Each path below is one point turned by a fixed rotation once a step. After each direction that follows a path, write how fast that rotation turns it, in degrees per step (0 if it stays still).
Each turn is a multiple of 5 degrees from 10 to 175, or 0.
Each row of a path follows its step; steps can be skipped.
Path 1:
step 1: [ 28.3  20.1 -32.6  51.1   6.1   7.4 -40.3 -14.5 -27.5   3.5  -7.6 -18.7
  17.2  46.4   4.1  -2.4  13.3 -21.2  15.7  -7.1 -22.7  14.2  10.7  -1.7
   5.4  18.0   4.6 -14.4 -15.4 -43.2  18.7 -11.2  -4.3 -15.3 -20.2  -8.5
  14.2  32.4  12.1  63.9  39.2  15.2  -3.3  -7.3  34.5 -43.6  -6.0   7.1
  -4.9  37.5   7.1 -27.3  46.1  33.3 -51.4 -11.1  -5.6  -8.9]
step 14: [  6.8  33.3 -30.1 -10.0  -1.5  25.5 -36.4 -42.1 -13.1  36.2 -23.2 -32.8
 -38.9  13.6  33.2  -3.3  37.6  13.9  33.9  21.3  20.8 -38.8  18.4 -27.9
 -12.3  -1.4  36.2  41.0  12.8   7.5   5.0  -3.8  -8.7 -22.5 -17.9  26.1
  12.1  20.8  46.9   5.4  47.2 -20.4  -0.6 -11.4  29.0 -15.6  27.2  -1.3
  18.0   0.6   4.5  29.6 -10.0  30.7 -43.7 -15.5  -5.4  -4.3]
step 16: [ 32.1 -19.8 -18.6  27.8 -21.2 -25.6 -26.5   4.6   5.7 -13.0 -13.9  16.0
  27.1  13.2  11.0 -37.0   0.1  17.4   3.7 -30.4 -36.0  -3.5  -3.2  -3.3
  -4.1  -8.0  12.0  -2.1  -9.9 -32.4  35.8  -7.5  12.6 -17.4 -31.7  27.5
  -3.5 -11.5  28.4   6.7  42.9  34.6  25.6  45.1  -2.5 -15.5  -5.5 -10.0
  26.6 -58.6  -8.4  16.0   6.0  20.4 -49.5 -72.5 -18.7  -9.7]
step 20: [  9.0   8.0 -50.2 -15.3  16.2   2.4 -34.2 -15.2  -3.1  -1.3 -35.5  -2.5
   1.5  15.2 -25.3 -28.1 -11.4  17.3   8.6  -0.3  35.9 -23.7  14.0  13.0
 -20.3 -44.0  58.5 -10.1  35.9 -26.6   3.7  -5.6  15.0 -33.9 -29.5   9.8
  18.8   6.5   0.9  13.3 -12.7  24.3  -5.6 -13.4  16.6 -10.7   6.8 -48.4
 -33.6  -1.4  -0.8   1.1  14.1  25.7 -28.1 -17.5  85.0  -4.2]
step 23: [ 29.9  26.4 -32.2 -19.5  -1.3   2.4 -30.1   1.7 -14.5  -8.5 -24.4  -5.8
  12.1   4.6 -18.0  24.5  -6.9  10.6   0.9 -51.4  17.7  20.9 -17.5  50.0
 -23.1  31.9  24.9 -18.3  -8.6 -49.9 -14.5  -9.6 -27.5  -8.3 -70.1 -15.6
 -15.8 -15.4 -11.7   7.7  -5.9  19.1  19.7  -5.3  48.3 -31.4 -26.4  -9.0
 -11.8 -24.9  -3.2  -1.2  -3.6  46.8 -33.7 -16.0  34.8  19.2]
step 30: [-14.6   8.3 -23.8  13.9  39.0  21.7   2.2  -1.9   8.6 -26.5 -33.8 -28.7
   6.4   6.6 -23.6 -39.7 -20.6  -5.9   3.5 -14.3 -30.6 -15.6   6.1  -5.7
 -41.7  -0.4  31.9  31.9  32.7  -2.6   8.3  25.3 -39.4   1.7  -4.5   6.6
 -30.7  -0.1  -0.8  37.8 -18.8 -26.8 -22.8  22.6  16.0 -33.7 -41.5 -24.3
   1.9  38.6  29.9  -1.2  -9.3  51.6 -51.2  -2.5  21.1  39.7]
step 31: [ -4.4  22.6 -62.7  -7.2  22.4   7.2 -13.3  36.7 -16.0   4.1 -30.5  19.3
  42.0  23.5   0.8  -0.3  54.8   9.5  24.4  13.2 -22.7  21.3  10.4   5.5
 -45.0 -14.0  14.0  -4.0 -21.6  10.1   7.9 -12.7   6.9 -21.3 -55.7  -5.2
  33.6 -15.6  -1.5 -34.9   8.4 -11.1  10.9   0.2  40.4  -8.6 -33.3 -23.5
  23.6 -35.1  37.3  -1.9  23.6   4.9 -47.2 -10.3 -12.9   9.9]
step 34: [ 15.5  35.3 -31.6  25.6 -32.7  20.5 -25.9   5.5   8.9 -26.7 -34.7  19.8
   7.9  21.1  19.5 -27.7  -0.9  10.9  23.6  28.0 -19.9   5.2  24.7 -17.3
  -6.2  19.4  -7.6 -22.6 -61.0  -6.0  17.1   2.9  13.3 -51.0 -49.4   0.0
  -1.9  -9.1  20.9  46.1  29.8  -3.8   0.4   9.6  14.2 -53.5 -21.7   7.2
 -14.6 -20.9  34.7  21.3  10.0  21.0 -23.2  -8.3 -38.6  11.1]
step 38: [ 27.5  -3.0 -44.8 -14.7  17.8  13.0  26.1 -12.1  10.0 -46.3 -36.9  11.9
  38.6   5.5  -0.5   3.3 -25.7   5.3   0.1 -24.3   1.9 -21.3   2.1  33.0
   7.3 -14.7   8.8   7.0  10.3   5.8  25.3 -30.6  30.5   9.6 -14.1  37.8
  27.5  10.5 -21.9  20.8  17.4   3.9  33.5  23.4  25.3 -26.7  15.5 -49.3
  13.7  27.3  32.2   0.3   9.9  63.0 -42.8 -38.3  26.0   3.2]
Speeds:
[ -2.4   5.5  -1.0  -3.4  -9.3   5.9  -0.5   3.8   7.2  -1.4   3.2   6.1
  -9.1 -15.2 -14.3  -8.5  -1.8  -5.9   0.8   9.8   2.4  -3.8  -0.7  -7.5
  -8.8  -2.9   1.6   0.0  -1.2   7.8  -5.8   5.3   0.1  -7.4   3.4   0.8
  -7.2  -0.9  10.8   2.2  -7.1   7.8   0.4  -7.7 -10.2   1.4  -3.9  -8.6
 -17.8   8.3  -2.0   4.7  -4.2   6.1   2.9   4.4  -0.8  -2.8]	145
[ -6.9  10.6  -3.7   3.4  11.9  -6.2   1.4   7.2   4.0  -8.6  -2.8   1.4
  -5.8  -6.8  -3.2   4.4  -0.6   0.3   1.0  -8.8   6.7  -5.7   4.0   5.3
 -11.9   5.9   3.5 -16.8   7.1   2.7  -2.6   0.6   9.4   0.6  -6.7   1.7
   4.8   3.6 -19.1  -7.7 -12.2   3.8   8.3   5.2   1.0  -3.2   2.8  -3.2
  -2.9  -7.8   1.1  -0.7  -7.6  -0.4   3.8  -0.1  -3.7   0.5]	140
[  3.1 -13.0   3.8  -0.6  -8.9   3.0  -2.1   1.2  -5.2   2.6   0.3  -8.2
  -5.4 -15.8  -1.4   4.2  13.8  -6.9   0.3  -4.2  -4.5  -3.5   6.0  -2.8
  -0.6   4.0 -13.7  -3.6  -4.2   2.8   5.4  -6.3  10.2  -3.4   5.8   1.3
   8.2   0.5  -3.7   2.5  -7.8  -6.9  -2.4  -2.7   5.6  -4.2  -1.9  -3.9
   0.6 -10.8  -9.9   6.8   7.5   5.5 -16.8   3.0  -1.0   3.0]	145
[  6.5   5.8   2.6  -7.1 -13.9   5.9   2.9   4.4   3.0 -10.6  -1.4   2.0
   5.5  -9.0   8.3  -5.2  -4.3   1.6   1.3  -6.6  -0.6   1.3   3.5  -6.6
   9.4   7.6  -0.8  -4.7   4.4  -3.9  -2.5   9.3  -4.1   5.3  -6.7 -10.7
 -11.4  -2.1   2.7  -1.0   0.9  -2.5  -3.6   7.9 -11.1  -9.4   3.5   8.6
  -2.4 -16.7  -7.5   0.9  -2.7  -3.3   1.2  -4.3   4.6  11.7]	60
[  1.1  -1.5  -7.0   6.1   5.6   4.6 -11.2   2.1   4.8  -6.5  12.4  -4.7
  -3.0   7.9  10.1  -5.1   4.7   4.7   7.8  -1.4  -9.7   5.7   0.7 -10.5
 -14.2   3.0   0.1   5.5  -2.1  -0.3   8.2   9.6   1.1   5.4   7.9   7.0
  -0.5  -6.0   4.4 -10.1  -4.0  -5.2  -2.7  -7.9  -2.8  -1.0   5.5  -9.6
   5.7  -5.6   5.0   6.3  -3.2   3.5   8.2   0.4  -5.9  12.4]	20
[  1.3   5.6   1.1   7.3   0.5 -11.8  -0.9   3.8  -4.4  -3.5   7.6   4.0
  -2.5   2.6  -1.7  -1.1 -11.7  -2.1 -10.2   2.9  -5.8  -0.3   1.9   9.5
   2.6   6.2   7.1   6.1 -12.5  -5.5  -0.6   4.9  -0.2  -4.9   3.6  -9.3
   6.6 -15.3   2.6   7.0 -11.2  -3.0  -1.4   3.7  -4.3 -16.3  -2.7 -14.5
   5.4  -3.5   1.6  -2.4  -0.5   1.2  -8.0  -4.1   5.6  -6.9]	100
[ -8.1   6.8  -0.9   2.4  -2.1   5.4   0.1   3.0 -11.0   3.9  -2.3  -1.7
  -4.2   0.8   0.5 -11.8  -6.5  -1.4  -4.1  -1.5  -4.2 -12.0   2.9  -3.3
   7.7   8.9   3.2  -1.9   3.2  -4.4  -5.3  10.5   4.8  -3.9  12.8  12.7
  -6.1   5.5  -1.1   0.8   4.0   1.2  -1.5  -6.3   3.2   3.5  13.8   2.5
   6.5  -2.0   0.3 -19.8  -2.5   3.6 -10.7   7.2  -6.7  -0.7]	140
